In the rows, 128 means zero.
The rows of Y fall into 3 groups, which share some directions, and each row is roughly a mix of its group's hidden directions.
Y, 89 rows:
[[110 116 179 175  79 130 131  50  92 110 117 132 129 131 161 138 107 121
  105]
 [126 124  63 151 109 125 146 131 147 172 129 124 140 135  81  61 179 132
  108]
 [161 121 131  42 161 126 126 190 139 110 124 158 109 128 103 129 100 140
  163]
 [119 162  96 142 121 147 170  82 176  83 100 118 104 166 135 165 147 132
   83]
 [100 127 116 179 110 132 108  95 183 150  96 128 172 171 108  72 126 143
  146]
 [122 137 134 132  94 136  93 129  90 137 128 140  97 133  98 116 173  50
   70]
 [110 163  78 106 109 120 103 172  85  92 137 121 117 148 107 101 112  93
   65]
 [126 110 163 137 163  99 189 139 108 108 114  66 131 149 160  98 139 180
  140]
 [132 123 135  97 117 126  92 156  68  79 138 165  94 139  96 110  88  86
   96]
 [124 109 172 134 120 128 115 121 124 163  83 105 115 148  75  60 139  94
  173]
 [109 103 145 145 172  99  86 165  76  95 158 140 145 171 110 161 121  99
  159]
 [121 139 123 141 114 148  96 101 112 132 138 142 123 124 115 222 162  63
  126]
 [131 101 119 148  98 127 121 103 119 188 130 122 172  81 117  93  91 158
  187]
 [154 114 184  78 154 121 157 151  96  76 130 147  71 143 138 148 142 117
  100]
 [140 146 170  76 136 143 103 132 131 110 126 143 115  98 164 198  72 122
  159]
 [ 86 155 123 177 127 134  93 110 166 149  90  83 143 170 100  95 143  87
  144]
 [149  94 123 127 101 126 143 105 102 169 146 140 161  63 136 118  84 176
  175]
 [152 167 153  50 118 129 133 150 179 183 117 137 102 102 153 145 143 122
  139]
 [ 94 180  60 157 113 116 132 141 142 152 136  76 149 136 144 104 152 127
   78]
 [144 110 200 109 137 137  94 146 131 125 113 150  87 109 130  50  96 117
  121]
 [ 98 159 104 146 123  86 139 130  92 142 166 110 139 160 147 209 156  96
  122]
 [100 161  97 178 125 122 128 106 134 140 158  89 159  93 194 153  96 158
  113]
 [120 177 156 107  86 110 136 113 143 149 128 123 111 107 197  96  73 149
   95]
 [112 194  79 113 106 124 129 149 163 178 129  88 131 123 151 133 168 109
   86]
 [114 110 162 150 146 104 157 131 146 119 108  94 155 164 158  58 115 189
  139]
 [148  91 126 102 178 125 137 173  71  72 153 127 131 121 121 183 122 140
  148]
 [150  98 197 115 138 105 175 131  69 121 134 109  82  99 155 100 121 142
  126]
 [140 161 168 100 106 121 152 121 116 163 129 111  54  88 157 117 144  89
   89]
 [117 190  77  67 105 126 147 150 141 114 110  95 144 152 148 181 122 136
  112]
 [148 125 169  95 111 142 163 105 171 175  86 117 130 133 134 151 201 131
  150]
 [107 129 102 160 115 128  82 131  65  88 157 146 115 135  99 130 108  72
   83]
 [146  76 142 121 184 128 161 159  96  73 119  99 146 136 122 121 122 182
  159]
 [158 115 136 102 115 182  92 120 146 133 104 165  84  79  79 100 119  89
  125]
 [136 174 101 102  84 139 122 109 133 166 146 150  91  86 135 176 142  78
   91]
 [152 110 191 103 111 133 162  89 113 147  91 112  91  91 126 109  91 136
  179]
 [121 109 160 178 134 127  97  87 102 109 162 166 121  97 150 160  60 121
  146]
 [125 141  48 135 112 127 100 156 149 187 162 142 176  92 115 113 131 141
  131]
 [131  98 169 150 141 154 107 113 136 130  81 114  98 134  74  59 139  92
  152]
 [134 116 149 111 121 135  82 136  74  93 145 177  91 125  96 147 105  65
  109]
 [141 152 176 109 104 132 143 112 132 165 111 112  56  90 141  86 143  89
   96]
 [127  82 135 140 183 114 134 161 100  73 133 115 172 165 123 131 114 174
  167]
 [117 133 153 153 123 113 182 102 157 150  93  72 128 146 153  65 146 168
  126]
 [ 91 111 133 184 154  97 132 125 127 119 116  93 178 198 121 106 139 148
  164]
 [120 122 157 172  93 137 145  79 141 177 105 104 132 131 139 102 202 113
  101]
 [104 131  53 172 131 119  98 159 132 139 171 139 186 144 123 119 156 136
   95]
 [117 141  70 149 136 114 108 162 117 129 192 141 174 105 171 158 124 157
   93]
 [118 170 132  77  72 126 167 103 126 109  83  94 144 160 164 157 126 144
   99]
 [124 170 107 117 115 130 149 131 186 197 114  90 138 119 152 135 193 129
  118]
 [121  87  71 169 117 120 111 140 111 145 161 159 196 141  96 101 153 156
  127]
 [153 138 176  37 103 129 153 127 132 109  91 147 114 140 149 154  97 148
  143]
 [125 106 109 120 144 133  93 159 128  79 140 185 156 190  94 161 162 114
  109]
 [135 175 104  99  97 111 175 117 121 154 153 115 105  95 180 179 145 133
   86]
 [117 123 132 152  99 135  93 124  78 122 134 142 102 138  93 103 162  58
   70]
 [145 102 153 135 136 163 151 104 136 132  73  85  84 110  79  78 159 107
  145]
 [129 151  98 107 155 113 104 196 114 118 188 145 131 113 167 159 140 126
   76]
 [117 125 167 131 157  79 171 153 108 112 141  91 142 154 190 108 120 184
  125]
 [147  81 138 132 112 111 161 128  93 171 126 122 119 111  89  42 155 142
  142]
 [130 120 166 109 141 145 132 106 134  50  98 156 110 184 124 188 128 117
  122]
 [129 125 147 137 111 124 117 113 114 186 134 101 148  61 153 109  72 148
  182]
 [131 164 107  99 102 106 135 140 144 136 170 161 150 111 198 154  97 171
   89]
 [131 145 184  81 161 130  94 163 124  84 124 140  93 149 148 179 116  87
  122]
 [143  97 126 126 132 108 166 156 101 138 132 133 100 147  88  57 191 123
   94]
 [128 181 100  60 115 129  99 164 123 122 139 144 106 125 130 188 109  84
  110]
 [127 172 149 110  96 137  99 108 143 173 141 146 101  94 161 189 138  73
  112]
 [119  93 133 156 112 146 145  77  95  89  98 114 158 170 102 185 170 118
  138]
 [163 120 140  86 146 143 180 139  84 113 124  91  71  79 126 160 156 119
  117]
 [158  75 128 122  91 135 178  80 117 145 104 150 132 113  84  92 126 167
  166]
 [103 192  62 142 122 142  93 129 188 154 134 112 154 116 147 160 116 118
  119]
 [168 125  78  67 103 150 142 130 157 140 136 188 135  93 108 163 118 156
  141]
 [121 143  87 106 138 120  88 174  82  76 157 152 113 134 103 136  72 100
  107]
 [155 129 168  51 146 138 112 169 131 105 114 166  82 144 107 153 135  90
  130]
 [151 116  74  94 137 142 147 149 130  91 151 150 166 100 147 176 106 192
  124]
 [104 111 130 172 111 147 117  67 150 103  83 130 166 185  92 137 125 126
  163]
 [166  93 195  70 129 137 163 116 147 125  88 148 121 135 128 134 133 161
  175]
 [125  96 121 139 145 138 103 120  72  61 139 157 133 146  90 185  99 103
  146]
 [103 185  75 131 106 119 154 132 163 155 119  69 158 138 164 122 148 153
   97]
 [104 126 147 171 140 103 179 106 129 140  99  54 133 171 133  96 165 141
  145]
 [119 173 135 134  83 130 125  91 146 186 117 121  79 111 127 120 157  67
   98]
 [122 126 115 132 131 134  90 124  79  74 154 160 122 130 112 198  80  88
  130]
 [132  92 107 166 127 103 179 130  88 125 150 121 127 141 115  67 179 155
   85]
 [125 147  57 140 135 114 130 178 134 152 173 130 134 124 127 100 177 130
   68]
 [120 134 131 169 133 127 162  89 182 173 122  92 161 114 172 146 150 173
  158]
 [144 135 142 105 132 138 138 132  80 133 134 112  63  93 105 173 161  60
  118]
 [124 164  68 110 103 121 133 128 120 138 170 149 145 114 151 217 135 123
  104]
 [144 135 129  87 153 116 160 145 167 124 124 124 142 120 161 133  71 200
  176]
 [ 94 150  64 196 108 129 122  97 155 162 134  97 178 120 136 114 124 148
  127]
 [118 160  64  86 125 116 157 176 131 102 107  84 151 167 119 100 129 158
  102]
 [141 162 133  81 143 144 140 130 149  75 130 147  93 126 166 207 114 128
   98]
 [158  80 114  99 171 147 138 165 106  68 134 140 153 113 121 147 102 184
  149]]

Here is one row of each group, with its name. Which group are the others in?
[ 99 167  78 159  95 119 128  94 133 165 138 117 138 148 114 189 167  82
 123]
(30)
[131 104 173 156 128 123  86 123  91 120 159 175  90  99 126  79  79 101
 111]
(17)
[166 128  75  86  91 146 181 105 163 160 118 153 110  90  97 116 136 157
 131]
(29)

[135 134 103  73 131 136 101 168  90  80 129 153 113 150  82 176 121  83
 121]
(17)
[137  77 175 133 172 142  88 154 101  93 111 135 115 142  80  91 115 103
 165]
(30)
[118  95 133 158 166 111 168 133 124  99 109  79 169 171 130 104 136 186
 162]
(30)
[ 89 153 172 159 129  66 138 133 124 149 143 101 143 178 186  98 125 140
 119]
(30)
[178 102 124  66 144 163 146 154 119  92 130 148 108  66 132 134 103 167
 119]
(30)
[133 114 181 100 124 150 114 100 149 107  67 142 108 170  83 138 120  94
 175]
(29)
[144 149 127  66 148 139  92 173 139  98 149 173 120 125 145 200 113 113
 119]
(29)
[148 160 123  76 102 129 113 145 119 139 165 173  96  78 165 166 106 112
  85]
(30)
[103 165 173 126 158 128 102 145 146 101  96  94  85 177 131 131 147  67
 108]
(29)
